In the data rows, the value 500 means zero.
Some points:
[308 429 504 355 498 616 488 541 369 561 473 728 585 588 482 512 350 645 433 583 390 512 649 589 415 542 421 394 408 435 331 394 524 814 585 456 557 576 352 592 733 439 551 526 548 616 566 583]
[334 705 396 425 270 752 314 532 614 539 430 481 438 548 503 645 438 542 233 667 600 530 553 455 373 406 562 506 435 500 452 619 508 427 251 427 524 262 510 410 612 385 635 465 466 559 412 278]
[402 178 552 745 340 587 514 656 567 555 552 560 453 464 545 724 666 633 594 536 664 477 407 455 385 620 511 573 507 433 523 297 561 415 414 435 228 462 538 500 445 405 337 412 192 558 711 691]
[672 618 422 472 364 624 622 374 506 567 523 547 503 313 522 491 376 699 463 108 446 611 223 495 571 609 462 595 559 567 484 563 717 523 393 441 591 514 346 408 578 336 695 593 527 420 405 614]
[645 587 183 523 764 712 538 324 589 645 356 458 604 426 504 533 648 525 487 502 656 686 599 661 384 506 450 575 526 273 473 453 363 451 483 601 557 655 424 568 503 332 455 529 425 602 369 561]
[111 518 486 489 558 460 546 512 456 533 407 596 555 469 685 306 587 603 573 449 548 513 483 239 500 531 563 451 531 291 677 426 590 477 750 756 566 627 487 376 309 605 610 363 597 555 430 428]
[644 456 490 415 380 501 727 542 478 443 345 775 669 441 489 583 356 443 711 585 317 560 631 519 545 286 576 534 412 486 654 617 450 353 500 367 281 590 432 511 620 694 535 526 357 568 451 482]
[582 573 543 614 555 545 498 569 458 789 620 563 319 552 509 597 477 398 627 439 496 565 566 554 552 454 456 835 434 451 516 335 564 425 673 514 590 388 550 531 595 541 368 402 873 496 323 519]
[360 601 670 688 650 495 560 817 433 468 550 507 570 488 513 513 483 179 508 341 371 480 362 770 459 631 479 376 424 402 512 449 660 387 207 587 487 395 358 622 503 323 524 462 314 470 631 406]
[390 562 673 692 492 449 522 459 443 722 343 501 310 379 473 521 522 421 626 710 432 495 419 424 437 391 587 470 767 682 455 657 428 785 381 561 536 544 325 484 533 640 357 683 636 610 609 465]
[528 408 402 625 527 476 469 484 454 341 396 437 581 729 345 478 430 414 737 524 453 478 507 441 363 537 371 379 668 606 584 250 656 464 454 395 629 371 640 531 436 648 588 656 429 477 511 474]
[640 631 484 699 389 492 448 449 726 448 628 456 262 387 347 263 554 529 580 544 594 615 643 507 644 575 559 462 266 539 304 369 602 460 614 633 448 675 529 352 761 508 639 423 345 393 557 360]
[672 395 486 406 549 546 329 583 303 336 312 482 337 272 669 456 430 384 581 453 426 482 489 395 354 584 521 317 414 601 612 559 419 559 538 518 433 510 506 552 506 485 604 676 546 486 356 758]
[571 371 428 615 536 835 504 607 608 286 670 459 483 686 572 448 505 631 352 440 393 434 502 580 398 441 513 449 551 617 739 582 434 561 618 457 655 593 301 344 591 597 396 486 662 548 591 463]
[388 309 355 414 535 342 680 577 409 478 357 216 440 381 248 538 562 732 356 571 553 557 477 640 576 372 359 615 491 430 550 510 536 480 468 451 382 542 324 399 709 484 669 434 701 329 575 494]
[513 714 493 526 490 467 437 592 494 660 615 560 435 606 481 595 573 643 290 469 467 393 554 649 399 444 212 491 385 683 412 779 599 431 738 597 346 575 588 492 309 641 627 562 486 525 499 637]
[590 428 428 332 476 522 381 476 250 378 524 700 463 450 315 560 709 319 362 594 421 582 265 251 585 638 301 495 524 418 389 402 582 202 380 593 510 525 536 463 536 602 194 478 533 650 556 391]
[689 451 517 424 596 244 488 483 438 519 391 528 451 671 492 451 477 536 370 473 341 635 542 434 550 597 744 760 412 436 552 546 579 697 525 390 655 499 619 455 266 565 498 406 358 708 547 429]
[500 338 356 435 651 659 488 554 506 492 433 534 484 532 520 542 370 121 483 489 616 418 351 492 777 479 493 588 601 298 434 624 537 730 554 515 440 433 642 229 383 637 554 390 484 317 534 543]
[582 659 745 354 485 643 478 510 522 462 350 297 462 432 467 610 590 771 754 446 600 329 504 606 576 449 480 470 369 357 379 512 472 540 515 442 467 485 409 357 373 377 522 474 666 677 592 407]
[495 396 510 610 509 537 286 586 294 650 635 535 677 191 672 380 450 580 442 499 342 370 551 485 594 479 358 519 692 474 531 530 326 545 557 339 675 577 682 547 581 558 446 482 345 434 654 284]
[463 584 324 486 297 272 609 531 391 392 518 570 388 546 553 369 599 391 532 303 483 308 692 541 355 495 532 337 708 406 480 430 353 461 469 502 465 267 542 317 588 420 355 628 436 610 677 613]
[610 304 378 457 414 445 719 624 629 639 493 575 595 451 691 549 467 536 458 419 643 613 608 456 650 379 465 235 437 691 323 672 357 462 267 574 647 481 562 640 392 645 542 436 656 566 577 458]
[472 564 637 639 531 467 627 297 683 348 630 603 335 512 445 360 514 564 400 555 369 559 410 402 521 304 331 515 550 348 386 391 413 463 479 310 418 522 556 615 309 336 654 480 620 403 520 546]
[387 541 545 396 270 430 423 417 633 563 603 458 590 758 360 476 566 365 749 374 360 498 550 457 569 682 465 783 539 453 661 638 233 576 378 595 444 677 551 527 473 407 604 419 518 422 455 429]
[610 442 621 712 583 432 445 443 398 635 316 340 454 631 509 439 269 446 389 430 624 431 588 288 449 557 500 401 669 357 521 564 531 323 465 447 293 631 471 532 521 399 311 530 329 514 517 405]
[578 564 495 392 728 409 468 288 695 403 429 537 430 394 547 686 621 711 473 400 454 218 401 449 415 409 561 581 430 663 475 500 543 593 453 640 327 444 661 676 747 456 438 321 616 362 526 413]
[497 458 522 614 582 432 572 521 429 293 523 505 569 668 718 380 566 491 564 758 523 342 570 406 470 872 587 707 680 521 298 622 423 472 369 433 620 489 527 519 507 572 708 361 555 462 287 576]
[443 484 497 447 285 580 491 360 343 534 516 521 414 589 465 333 733 452 444 397 566 399 569 524 593 500 634 352 339 356 658 483 464 700 428 392 461 534 457 780 389 631 435 405 446 308 266 443]
[324 507 756 487 567 421 303 401 636 446 408 437 525 486 451 551 458 374 541 380 584 485 445 698 562 505 381 355 527 593 660 327 538 276 400 378 627 486 527 467 534 612 345 231 296 624 468 846]
[469 434 425 585 326 373 493 379 439 434 680 386 660 450 449 562 431 301 506 490 584 409 278 647 272 474 726 402 421 436 436 650 523 476 672 370 572 592 651 561 623 595 556 534 755 684 616 468]
[545 513 729 653 458 458 607 473 464 519 382 604 767 430 345 787 593 361 332 525 466 545 612 548 367 695 513 334 516 577 579 260 240 447 605 543 584 474 565 293 402 355 397 553 524 239 514 575]
[338 682 628 416 640 571 656 654 487 371 706 313 551 495 451 684 585 580 404 377 541 607 556 363 505 345 623 561 506 526 183 433 500 509 687 430 594 512 330 640 497 596 519 711 339 385 317 397]
[536 580 480 481 562 469 396 567 702 626 575 372 528 444 484 454 539 667 392 563 377 458 351 507 798 424 655 477 503 515 542 338 417 493 429 578 367 396 549 425 609 630 761 867 459 681 416 517]
[551 562 254 655 393 295 543 438 506 271 482 493 570 470 573 680 326 560 581 688 446 577 436 421 611 390 366 423 435 455 624 764 567 652 611 637 795 385 546 597 556 438 335 557 381 505 407 570]
[649 553 687 399 501 578 570 429 196 408 660 447 576 468 522 451 338 467 482 555 661 643 486 561 501 480 450 523 640 647 698 422 381 479 627 734 335 217 540 639 423 590 593 325 365 577 712 502]
[401 367 408 366 395 600 533 396 803 557 450 327 306 424 508 579 494 471 456 600 302 471 557 721 479 574 553 506 562 722 386 395 730 408 655 640 457 552 468 630 290 402 466 489 466 511 346 366]
[326 489 448 407 572 529 459 367 547 506 358 526 697 602 589 169 534 358 515 413 669 436 611 377 485 516 390 811 154 644 432 534 609 435 536 429 479 425 576 423 419 469 390 750 531 486 567 559]
[440 476 581 384 573 600 480 618 552 543 598 445 546 483 279 372 484 697 580 556 555 735 426 530 551 417 751 377 467 672 426 719 452 467 532 448 373 469 738 507 514 172 430 468 621 481 370 460]
[748 367 568 370 637 302 268 446 550 629 671 592 615 598 661 450 637 431 621 704 497 539 618 485 433 256 532 379 632 459 520 589 731 484 452 524 521 498 146 484 527 401 534 591 541 386 512 556]
[492 704 392 296 575 336 520 625 501 509 594 532 304 594 548 423 194 529 517 588 673 506 459 476 478 654 507 586 410 479 645 294 386 599 387 420 564 654 441 505 300 571 323 419 554 299 550 532]
There is one direction along which these points spread out most. Take the direction at right angles to it along which they spread out most. Go by this last direction. Where along it does each point below lie, from 0 to 99? 50 is the average, and the first point above lies past it. One standard deviation of the points above along it is 16.
[497 458 522 614 582 432 572 521 429 293 523 505 569 668 718 380 566 491 564 758 523 342 570 406 470 872 587 707 680 521 298 622 423 472 369 433 620 489 527 519 507 572 708 361 555 462 287 576] 79
[308 429 504 355 498 616 488 541 369 561 473 728 585 588 482 512 350 645 433 583 390 512 649 589 415 542 421 394 408 435 331 394 524 814 585 456 557 576 352 592 733 439 551 526 548 616 566 583] 55
[610 304 378 457 414 445 719 624 629 639 493 575 595 451 691 549 467 536 458 419 643 613 608 456 650 379 465 235 437 691 323 672 357 462 267 574 647 481 562 640 392 645 542 436 656 566 577 458] 61
[492 704 392 296 575 336 520 625 501 509 594 532 304 594 548 423 194 529 517 588 673 506 459 476 478 654 507 586 410 479 645 294 386 599 387 420 564 654 441 505 300 571 323 419 554 299 550 532] 68
[440 476 581 384 573 600 480 618 552 543 598 445 546 483 279 372 484 697 580 556 555 735 426 530 551 417 751 377 467 672 426 719 452 467 532 448 373 469 738 507 514 172 430 468 621 481 370 460] 41
[463 584 324 486 297 272 609 531 391 392 518 570 388 546 553 369 599 391 532 303 483 308 692 541 355 495 532 337 708 406 480 430 353 461 469 502 465 267 542 317 588 420 355 628 436 610 677 613] 45
[545 513 729 653 458 458 607 473 464 519 382 604 767 430 345 787 593 361 332 525 466 545 612 548 367 695 513 334 516 577 579 260 240 447 605 543 584 474 565 293 402 355 397 553 524 239 514 575] 25
[111 518 486 489 558 460 546 512 456 533 407 596 555 469 685 306 587 603 573 449 548 513 483 239 500 531 563 451 531 291 677 426 590 477 750 756 566 627 487 376 309 605 610 363 597 555 430 428] 73
[495 396 510 610 509 537 286 586 294 650 635 535 677 191 672 380 450 580 442 499 342 370 551 485 594 479 358 519 692 474 531 530 326 545 557 339 675 577 682 547 581 558 446 482 345 434 654 284] 60
[387 541 545 396 270 430 423 417 633 563 603 458 590 758 360 476 566 365 749 374 360 498 550 457 569 682 465 783 539 453 661 638 233 576 378 595 444 677 551 527 473 407 604 419 518 422 455 429] 67
[644 456 490 415 380 501 727 542 478 443 345 775 669 441 489 583 356 443 711 585 317 560 631 519 545 286 576 534 412 486 654 617 450 353 500 367 281 590 432 511 620 694 535 526 357 568 451 482] 57
